One vector is turned by the same rotation once a step. Each row is the vector after some number of steps, and that number follows the row.
The counts run from 0 to 403.
[158 122 112 129 118 104 139 101 137 116 134  93  95 141 110 144 103 194
  89 109 106  98 146 141 165 126  88  88 170  97  96 156 121 113 169 119
 162 152  98 118 133 141 170 161  92 126 136 143 135 176 117 166 133 180
 160  75 128 131 154 127 146 149 137]	316
[144 127 123 158 114 150 121  95 120 137 139  90 111 122  94 170 107 180
 100 110 111 108 131 122 179 117  93  88 161 130 123 174 113 123 142 110
 138 156 100  83 166 116 141 143  77 152 137 114 143 150 107 168 104 161
 175  82 110 114 142 150 148 180 122]	324
[163 116 117 123 114 100 147  89 117 112 168  85 112 159  99 142  82 162
  77 100 119 113 154 148 145 122  95 115 156  96 109 155 116 117 165 142
 156 149 114 126 125 173 167 159  82 127 148 131 136 166 114 158 144 200
 171  77 115 129 163 140 137 139 120]	315
[135 160 132 133 131 138 145 110 144 106 107  89 110 110 106 145  82 174
  93 161 125  77 172 148 117  72 104  79 118 130 147 130 113 134 131  76
 141 130 112 112 168 115 144 139 100 159 112 128 124 153 125 144 101 153
 143 120  97 108 171 178 194 180 115]	46
[150 134 153 128 123 110 135  99 163 124 128 102 115 112  87 142  77 163
  86 135 137 104 171 128 143 115 132 106 128 145 152 117 101 158 148 132
 152 138 143  83 176 136  98 119 102 169 102 127 103 134 118 125 155 186
 139  82 122 100 171 155 148 172  83]	267
[146 162 117 131 140 128 120 111 138 122 106  91 101 122 111 114  98 148
  82 118 109  97 184 144 146 140 116  77 122 129 131 129  89 122 142  78
 113 165 118 129 170 115 154 142  95 141 153 139  97 180 134 103 102 141
 167  71 141 107 128 144 190 166 126]	64
[122 144 125  92 124 102 127 108 120 139 122  79  99 123  77 133  68 134
  77  81 149 109 139 119 140 181 117 131 147 106 119 147 132 152 147 136
 161 129 157  88 134 142 167 141  71 127 141 111 130 144 122 154 118 184
 137  86 136 139 134 148 123 139  63]	11
[153 118  85 119 135 112 133  96 111 128 133 103  88 135 101 161  79 168
  94 105 148 110 139 135 155 146 125  78 155 109 125 159 149 114 171 124
 160 134 105 101 126 127 165 184  72  91 141 113 116 165 129 138 125 166
 164  94 107 112 154 147 152 127 113]	89
[164 146 107 128 135 131 137  97 110 117 168  88  59 122  80 143 107 151
  70  83 132 134 137 108 149 154 138 118 117  95 120 149 135 126 135 143
 146 160 132  73 188 128 153 127 113 121 173 133 156 145 131 125 128 181
 139  99 118 131 153 162 131 130  83]	236
[140 138  85 108 138 147 136 113 150 116 106  77 103 119 100 121  74 151
 101 129 123  90 182 139 124 116  94  89 128 134 127 126  99 155 145  91
 150 144 109 134 114 113 157 144  73 145 143 135 125 163 121 103 101 159
 132  94 108 129 147 190 192 168 110]	57
[171 162 126 116 160 139 123  84 155 101 132  84 119 114  94 119  99 149
  96 100 118 148 201 126 100 127 128 103 108 138 146 129  97 111 119 103
 115 161 128  91 149 129 157 132  86 125 151 139 117 134 133 124 146 171
 153 101 106 106 154 146 172 182 102]	61
[157 145 136 141 127 146 141  86 103 115 168  69  88 123  71 140 109 156
  81  88 138 125 137 103 154 149 139 123 125 107 121 153 143 112 134 113
 147 153 142  62 180 140 141 131 109 132 161 130 137 147 115 141 116 160
 140  97 136 129 151 170 125 119  77]	235
[123 170  93 114 128 103 106 101 132 137 133 108  90 114 106 154 111 162
  83  85 139 142 163 149 159 133  97 101  88 129 135 155 100 123 152 127
 158 144 118  86 199 114 169 114  99 146 111 123 119 134 140  90 143 174
 119 108 108  95 159 153 156 135  58]	346
[156 124 133 116 123 110 135 124 131 141 123  76 124 110 104 120  63 157
  91 121 131  43 148 143 146 148 108  64 161 138 125 123 115 140 148 121
 140 153 151 130 162 158 122 153  98 125 122 107 128 177 140 128 133 169
 141  59 131 137 169 144 171 165 104]	161
[167 146 125 132 146 148 145  84 155 119 132  80 100 116  85 123 113 163
 104 104 129 130 186 109  97 132 118  91 129 130 132 138 104 100 145  92
 123 162 123  73 149 103 149 133  80 149 137 157 124 129 106 124 125 152
 146 106 110 109 157 157 184 175 102]	60
[141 175 105  99 133 108 106 120 140 126  76  86 114 115  80 132  82 137
  61 150 163 110 158 135 128 118 114 122 118 104 131 106 130 137 135  83
 163 131 136 113 142 130 165 148  99 181 137 141 117 150 140 137 110 164
 131  81 133 145 162 188 161 127  84]	135
[153 130 151 137 156 123 135  93 127 154 136  80 109 125  98 126  89 185
 108 108 144  82 155 138 114 123 116  63 134 125 131 141 136 102 145 119
  97 156 151  73 174 149 123 164  84 138 130 111 113 151 131 147 124 128
 164  85 135 110 143 135 151 165 101]	169
[122 130 103 130 126 113 143  97 120 151 118  74  77 147  86 138  69 149
  90 131 129 104 160 134 122 173 147 111 135  85 128 151 134 141 145 117
 115 121 116  91 139 130 144 161  84 165 153 112 118 161 133 156 105 137
 169  55 150 119 112 175 151 148 118]	400
[141 148 112 125 143  55 142 113 143 106 125  82  77 131  80 150  79 169
  78 129 149  94 120 155 105 139 127 114 141 121 121 144 143 156 181 130
 152 130 128  96 158 130 149 124  97 154 133 116 132 152 138 159 132 183
 118  87 113  92 168 140 139 148 114]	257
[143 152 131 142 117 136 126  99 135 141 130  70 123 124  91 115  86 139
 106 127 130 123 190 112 154 145 121  89 112 129 152 106  96  87 133  74
 120 143 124  95 174 143 131 166  96 151 128 141 111 165 120  98 113 140
 167  96 143 117 144 172 175 137 101]	66
[165 158 137 122 129 134 137  86 135 129 125  96 123 136 107 121 120 141
  84 111 126 127 191 117 139 138 143  71 127 115 126 120  87  72 150 108
 153 159 156 113 182 141 143 168  74 138 129 154 121 162 118 116 155 169
 154  87 129 110 173 136 152 119  75]	73
[158 145 121 133 137 137 160 118 122 107 125  65  96 113  67 144  73 159
  79 134 131  68 127 127 139 137 146  69 154 115 123 127 141 135 129  76
 122 154 136  96 148 124 138 119 116 125 146 140 114 171 129 133  86 147
 138  84 118 133 158 166 178 153 129]	155
[128 148 108 126 139  85 130  89 120 124 140  87  81 137  78 155  71 164
  84 120 154  95 132 159 101 115 124 115 106  92 110 149 169 146 144 129
 127 130 130  69 133 159 169 138 112 130 124 127 122 132 134 154 117 171
 130  92 117 132 155 175 157 133  82]	30
[134 150 157 159 109 100 109 105 123 135 136 102 131 120  86 157 102 168
  82 158 152  66 140 158 130  97  96 106 119 120 134 143 138 130 142 113
 128 146 145  83 180 139 132 142 110 166 100 112 106 138 141 184 112 170
 152  74 127 109 174 154 149 155  94]	33
[136 157 102 120 132 119 124 108 116 138 109  99  74 112  74 171 112 164
  81 106 135 129 147 132 156 138 110 108 131 117 117 175 110 160 171 115
 147 149  88  83 151 112 140 151  91 143 153 142 127 136 133 121  93 139
 129  73 134 118 108 187 164 139  70]	342
[149 126 119 121 135 124 144 101 136 135 113 105 103 121  92 112 119 160
 102  98 113 104 194 120 144 171 118  85 151 128 115 155 110 100 155 101
 141 179 124 104 142  97 142 169  64 129 144 157 108 166 129 112 133 168
 164  60 123 126 152 155 169 149 112]	71
[146 145 124 135 122  81 124  81 135  80 139  97 106 144 110 156  86 150
  81 114 138 145 188 151 127 119 104 109 113 113 136 151 119 116 161 107
 146 122 106  98 116 126 165 153  78 145 120 140  84 136 112 151 150 197
 164  85 116  92 150 141 150 145 108]	198
[147 135  93 105 154 126 154  95 137 122 144  66  62 139  94 134  65 159
  98 111 138  84 143 141 101 150 142  72 143 112 110 137 144 144 152 113
 121 138 139 103 128 151 150 143  90 104 146 116 141 163 122 130 123 142
 141  98 108 117 139 150 171 156 100]	166
[154 129 139 127 118 119 102  85 124 131 132 116 135 127 112 153 100 166
  94 124 150 117 143 122 176 123 127  67 154 115 134 157 130  90 159 121
 161 144 136 101 160 134 141 191  57 125 133 100 103 170 120 167 128 176
 161 100 105 101 180 128 129 135 118]	91
[162 121 153 136 150 131 130 118 134 119 119  86  84 101  77 115  86 165
  97 117 160  71 135 103 139 143 128  94 145 127 142 141 145 108 130 108
 121 137 146  79 152 101 126 148  63 151 155 112 113 177 118 161  93 148
 152 101 123 114 148 163 147 160 128]	382
[164 148 154 142  98 131 119 126 123 108 122  98 136 105  98 135 100 157
  77  94 124 104 148 118 197 151  85  90 154 129 131 147  95 116 143 106
 172 140 124 124 177 131 145 160 104 146 131 134 125 181 108 140 106 168
 148  85 149 143 124 154 157 133  89]	220
[139 113 125 127 117 141 126  87 127 177 123 112 108 124  81 153  81 164
  84 151 121 108 174 124 132 136 138 102 132  91 147 136 111 142 127 146
 102 141 132  79 174 132 121 160  74 164 146 108 126 130 136 151 130 161
 197  70 151 107 158 172 152 161  96]	402
[184 167 127 114 146  81 115 109 146  85 135 100 110 127 103 132  90 134
  57 109 175 112 149 141 146 102 141  95 102 115 145 108 129 140 146 108
 152 119 142 109 162 152 153 143 126 122 143 137  79 176 147 129 143 177
 131 105 110 108 167 144 158 119 103]	366
[177 129 148 134 138 137 134 109 139 121 149  74 101 119 101 114  63 150
  72  92 136 103 171 102 137 132 145  98 125 125 143 118 119 129 111 128
 120 135 170  93 199 138 118 126  94 148 154 116 118 163 122 163 148 186
 169 103 123 110 167 136 145 157 107]	384
[174 128 146 137 145 144 136 101 146 118 137 100  96 115 102 119  80 163
  91 101 133  91 141  95 141 128 132  83 132 134 150 127 125 121 104 110
 123 146 162  78 188  99 125 133  70 150 159 117 128 160 131 163 123 165
 175 106 113 112 180 139 152 180 126]	383
[150  98 104 122 109 145 138  89 120 131 166  89 103 145  96 144  83 160
  85 110 109 131 156 119 156 118 117 115 150 113 125 140 122 122 142 147
 149 153 117 107 133 162 159 138  79 115 149 123 128 144 109 151 163 202
 180 108  91 140 169 157 136 148 110]	314
[181 143 140 109 146 142 139 126 157 130 121 113  96 107 103 102  93 169
  69 111 143  81 149 117 171 103 132  76 131 102 134 108 115 125 124 118
 168 133 151 110 185 114 120 155 112 150 146 145 120 173 137 136 135 161
 138  96 117 118 187 146 178 165 114]	376
[150 161 121 119 164 145 138  97 158 160 100 111  93  89  99 148  70 165
  93 138 147 114 171 137 109 106 138  71 127 119 142 121 112 148 125 108
 128 120 127  57 152 111 125 152  99 155 118 122 107 129 105 132 118 124
 143 114  97  97 158 167 185 186  92]	273
[131 127 133 136 105 142 116 109 107 152 133 105 110 106  82 162  99 146
  76 126 139 105 138 117 159 123 135  97 117 105 129 143 139 147 105 133
 129 150 155  59 190 129 133 122  87 158 134  94 109 123 140 160 120 174
 172  95 126 131 165 173 124 143  72]	21
[166 174 145 126 116 129 118 108 136 105 103  95 109 122  95 152  88 152
  84 114 139 128 167 131 172 129 112  84 153  98 124 140 109 123 159  72
 155 111 110 105 123 128 169 181 114 145 135 143 117 169  98 168  94 128
 133  98 124 131 106 159 157 127 113]	213
[138 145 103 116 137 151 118  90 135 151 136  91 112 127  94 164 105 183
 106 105 138 152 157 124 151  99 117 103 124 108 130 145  97 116 148 129
 148 140  90  72 178 154 158 146  76 139 125 106 154 118 128 145 112 142
 146 119 100 111 138 165 140 155  71]	332
[161 156 120 131 160 112 125 103 120 108 150 101  52 134  97 179  73 165
  77 102 140 136 145 131 156 115 114 104 129  98 121 167 127 168 138 125
 143 115 101 107 136 117 163 142  91 130 152 102 131 149 112 174 115 157
 133 100  90 103 102 139 141 160 114]	108
[146 121 106 136 114 116 148 129 114 128 129  96  70 126  75 170  86 178
  73 155 122  77 152 161 139 103 116  95 117 107 112 142 137 186 137 111
 138 136 103  98 132 124 138 121 113 153 126 133 130 141 124 135  98 153
 141  70 106 130 141 185 181 158 107]	38
[172 147 112 128 126 120  88 109 131 104 139 105 113 102 120 143  76 144
  68  82 116 121 153 120 189 154  90  99 127 121 138 141 102 132 133 119
 150 152  97 111 158 107 183 136 119 121 160 122 107 159 120 132 108 197
 154  91 121 116 123 138 155 155 118]	218
[137 166 118 121 127 110 125 117 138 119  89  80 111  96  65 128  91 147
  75 145 168 100 139 131 135 127 115 113 125  98 134 127 154 121 131  62
 155 129 122  72 142 112 153 159 109 171 133 152 112 146 122 144  90 161
 125  94 135 131 161 184 158 132  94]	136
[144 157 109 111 119 128 135 114 143 144 124  74 109 158  94 164  86 162
  80 118 111 126 167 145 176 117 114 103 155 108 116 146  78 160 152 125
 176 124  94 144 163 161 138 172 100 150 132 114 170 157 133 149 121 134
 141  62 119 135 116 154 152 137  85]	329
